The rows of R fall into 4 groups, which share some directions, and each row is roughly a mix of its group's hidden directions.
R (143 x 10):
[[-17  29  -8  13  53  32  52  11  40  -5]
 [ -7 -21 -22 -32  40 -42  24 -30 -51   5]
 [-20  10  -7  41 -21  24 -53  16  57   7]
 [ -5   5  32 -43  -9 -15 -28 -52  50  18]
 [ 45  19  26 -31  34   6 -21 -47 -32 -26]
 [ 31  -2   1  17  12  28  20  41 -59  42]
 [-50  21 -42  36  14 -38  -8  -2 -39 -18]
 [-44 -21 -28 -16 -36 -28  10   3  61   9]
 [ -5 -21  14  12  68 -24   8 -28  44 -27]
 [-39   7 -16  52  42  27  -2 -11  -9 -47]
 [ 36  16  19  47 -17  -4  12 -17 -68  -5]
 [ -9  17  69  -3  -8  35  13  44  27  18]
 [ 10 -30  -3 -18 -47 -31 -30 -62 -14  15]
 [-19  13  16 -11 -49  44  19  53  31  13]
 [ 58  -2 -13 -39  -1  43  12  27 -38 -17]
 [ 33  16 -35  21 -67 -29  18 -19  23  -4]
 [-34 -32  33   8  28  13 -27  39  51  19]
 [-10  20  21   3   1  -7  22  49  20 -73]
 [ 15  45  15  30  40 -38   7 -46 -11  28]
 [-23 -14  -9  20  53  27  20   3  61 -26]
 [-15  -3 -31  37  54  11  17  44   5 -41]
 [  2 -19 -37  -8 -49 -58 -31 -20 -18  20]
 [ 10 -42  23 -25 -47  27 -29  27  42  18]
 [  4 -51 -27  -1  10 -65  13 -22  -1  34]
 [ 43  -8  67 -47   5  13  24  12   0 -11]
 [ 40 -20  -1 -44 -38 -48  14  13  -2  38]
 [-38 -26 -21   6  65  -1 -15 -46 -19  -3]
 [ 10 -14  20  17 -22  63  28 -15 -54 -11]
 [-47  23   5  18  24  16 -54 -37  36   3]
 [-34 -20 -29  31  64   4  26  32  17  -5]
 [-15   6  24 -16  16 -43  22  33  -2 -70]
 [  1 -17  12 -61 -19 -24 -40 -47  -6  21]
 [ 42 -47   9  16   6  20 -21 -14  -5  64]
 [-29  40  55  -6  10  15  -6 -46 -29 -25]
 [  7  48   5  -9  76  11  16  26 -14  -5]
 [  0   3  32  71  24  10  29 -33  28  -5]
 [-35 -26  17  42   0  -1 -13  27  62  29]
 [ 22   0 -14 -56 -19  -9  12   7 -71   7]
 [-29 -40  -6  32 -17 -26 -10  21  66 -14]
 [  3 -14  44 -17 -55  41  17  24 -12 -38]
 [  8  37   0 -35  33 -21  -1 -27 -47 -48]
 [ -6  13 -67  32 -15  23  -4  36  38 -17]
 [ 44 -22  33  -1 -64  26 -28   1 -20 -11]
 [-21 -18  39   9  23  65  -6  23  32 -30]
 [-39  20 -52  25 -23 -21 -49  -8 -23 -18]
 [-42 -11  -1 -33  69   8 -26   3  -7 -32]
 [-16 -25   0  -9 -44  -5 -41 -21  31  60]
 [ -9   6 -77  -4 -11 -41  18 -22  -3 -29]
 [  2 -29  20  20 -10  75   1  10   7  46]
 [  6   3 -57   3  56 -25  41  16 -18  13]
 [ 39 -15  28 -10 -24 -37 -17 -38 -18  54]
 [-30  26 -15   1  69  22  22   7  -9 -43]
 [-38  22 -32 -48   4 -52  24  -5 -20 -25]
 [  3 -35   7 -30  79  11   4 -24  -8 -19]
 [ 34 -68 -19 -19   4 -25   3  20  15  41]
 [ 31  -9   4  -1  11   2  26  75  12 -44]
 [ 14 -16 -44 -29  -4   2 -27  15 -41 -61]
 [ 29 -39 -35 -30  33 -23 -42  -3   2  41]
 [ 30 -11 -11  28 -60  13 -29  28  10 -45]
 [ 11  22  -4  39   6  -4  -7   3  26  81]
 [ -8  -4 -24 -20 -13  53   7  61  21 -36]
 [-21  41 -53 -16  17 -28  -5 -14 -16 -53]
 [ 37 -11  -5  -4  16 -33  55  57  15 -14]
 [-21  38 -23  33  12 -44  31 -41  -5 -36]
 [ 29 -45   9  36 -46 -31  17 -40   3 -18]
 [-28  -6 -39  -4  10 -53  28  49 -24 -21]
 [ -1  54 -16 -18 -12 -55  43 -28  11  -8]
 [-15 -56 -37   1 -14 -40   6  29  40  23]
 [-15 -46  42   2 -16  59 -31  22  -8 -13]
 [-42  31   2   5  62 -13 -24 -26  33 -20]
 [ 35  16  -9   2  41   4 -23 -35 -67   4]
 [ -6  36   0  48  45 -24  38 -30 -30   6]
 [-23 -29 -18  40  49 -31   9 -39   4 -36]
 [  2 -13  28  62   7  11   8  64  -4 -21]
 [-23  39 -11  36 -60  -3 -31 -22 -18 -25]
 [ 52 -35  -1 -19   4 -33  29  48  31  -3]
 [  3 -21   4 -43 -20  14 -46 -51 -44  -2]
 [ -3  -8 -23  26  45  45  33  39   3 -39]
 [-17  33 -21 -56  47 -21  16   7  -2 -41]
 [-65   7   2   5   2 -58 -27 -23  14  21]
 [-46  33 -10 -58  44   6 -27  -2  10   4]
 [ 31  -7   0   1 -54  -2 -33 -39   2 -55]
 [ 61 -49 -21 -16 -33 -13 -12  14 -26  22]
 [-50  32   8 -26   6 -45  24  -9 -41 -29]
 [  1  -1  24 -25 -78 -11 -45 -10   2   6]
 [  5  -3  54   9  27 -50 -16 -37  24  34]
 [ 25  51 -46 -23 -10  18  44  23 -18 -20]
 [  3   1 -23   5  45  14  13  33 -70 -25]
 [ 38  -6   9 -69  35   5   5  43   7   0]
 [-18  -9  29 -16 -44 -15 -22 -69 -19 -17]
 [-44  18  46 -44 -15  -2 -32 -41  13  16]
 [ 22 -38  32   4 -26  26   1  21  67  14]
 [  8 -29  11 -24   0 -13  32  19 -47  65]
 [-33  35  24  34 -30   8 -34 -52  27   3]
 [-26  -4  37 -18 -20  -3 -19 -71  22  29]
 [-32  30   0  33  34  39  46  32  25  -9]
 [-37  19  11   8  69  26  11 -13  16 -41]
 [-42 -21  29  38 -25  29  -6  33  48  11]
 [ 39 -16  57  19  -7  51   6  22   2  32]
 [-10 -17 -10  15 -61  28 -37 -33 -36  25]
 [-10   8  22  10 -22  58  15  12 -38 -56]
 [ 18   6 -46   8  28   7 -18 -41 -63 -16]
 [-13   8   5  26  60  24  45  42  24  -1]
 [-22 -12 -38  52 -29  25 -18   7  42  34]
 [  0 -20  15  45 -63  51  -2   3 -17  -2]
 [ 23 -18 -29   7 -69 -53  -9   6 -12   1]
 [ 27  14 -28 -10 -30 -55  -4 -16 -54  26]
 [-12  17  -1 -14 -32  46 -22 -25 -68  -7]
 [ 25 -38 -19   7   9 -45  52  38  14  25]
 [-32  29 -58  56 -11  18  -7  25   3 -11]
 [  3  20 -67 -25  11 -51   6 -14 -30 -16]
 [ 10  -7  17 -14  33  34 -13 -12 -61 -52]
 [ 33 -40  32  24 -69   1  19   5   0  -8]
 [ 30 -46  16  16 -34 -12 -34 -49 -20  28]
 [ 15  12  33 -20  43  36   3  63  10  21]
 [ 39  24  -1 -39 -51 -32  -6 -31 -14  33]
 [-14 -13 -39  11  43 -61  -7  18  40  -1]
 [  4   3 -72  19 -21  30   6  39  20  27]
 [-28  47 -25 -37 -32  28  34  21  -5 -35]
 [-29  18  -2 -14  74  26  33  20  19  11]
 [-40  51 -13 -24  37  32  26  28   2 -25]
 [ -7 -18  18 -29  42 -11   7  -3  38  67]
 [ -9 -28  11   5 -25  23 -52 -36  30  50]
 [ -5   4 -58 -20  -1   6  26  69 -16   9]
 [ 28  36  39 -29 -24  19  24 -20 -50 -25]
 [-12 -11   3  48 -27  37  10  29  -6  63]
 [ 13  17  -8 -53 -37  23 -27   6 -60   0]
 [ 10 -37 -29 -38  42 -30  32  11 -41  17]
 [  0 -12 -15  39  -4 -23  -6  41  71  18]
 [  6   3 -16  28  20  37  11  24 -44 -64]
 [-31  -4  -2  50  16  65  12  -9 -33 -16]
 [ 29  13  17 -62  18 -29  47   8 -30   0]
 [-33  20  19 -12  45  25   9  14 -17 -66]
 [-32 -15   9  -1  57 -39 -40 -29  27  16]
 [  5  10 -50  49  19  12 -50 -36 -14   4]
 [-40  -1   9  22  75   5 -33 -17  -4 -19]
 [ 24  17   8  46 -44 -30   0 -26 -54   1]
 [ 11 -39 -50  56  11  -7 -15  38  -4  20]
 [ 12 -36 -62  15  24 -41 -24  15  18 -25]
 [  0  57  52  -7  17 -15   6 -16  18  50]
 [-42   0  25  35  42  44  11  17  29 -31]
 [-44  21 -26  19  74  -5  12  15   3 -16]
 [ 26   6  56 -61  -1   4  33  13   5 -25]]
Here is one row of each group, with its name. Which group are the others in?
[ 51 -54  14  -3 -49 -23  19  -7   7  19] -> (11)
[-19  -2 -21  42  63 -22  21 -31  22 -24] -> (119)
[-13  -5  67  -6  61 -10 -24  -2  17   7] -> (93)
[  1  19  42 -11  18 -13 -20 -31  20 -71] -> (124)

[ 5 -7 14  2 26 16 29 47 50 52] -> (11)
[  3   6 -17  14  -4  49  25  14  56 -52] -> (119)
[ 22  21   4 -20 -17  23  39   9 -46 -60] -> (93)
[ 20 -31 -12 -24  54   9  -8  23 -62  -7] -> (119)
[-44  16  -1  39  61  -8  -2 -21  37 -15] -> (11)
[ 49 -11 -22 -26 -15  56  18  33  11 -32] -> (119)
[-11  15 -58  12  26 -34 -28 -17  -5 -52] -> (124)
[  7  -9  34  24 -23  49 -19 -32  19  55] -> (124)
[ 25 -26  43 -26 -24  22  27  37  51   7] -> (124)
[  3 -31 -25  -8  73 -18  35  23 -11 -19] -> (11)
[ 11 -10  74  13 -24  33  10  38  18  13] -> (93)
[-21 -41 -36  16  45  23 -50  13  25   5] -> (11)
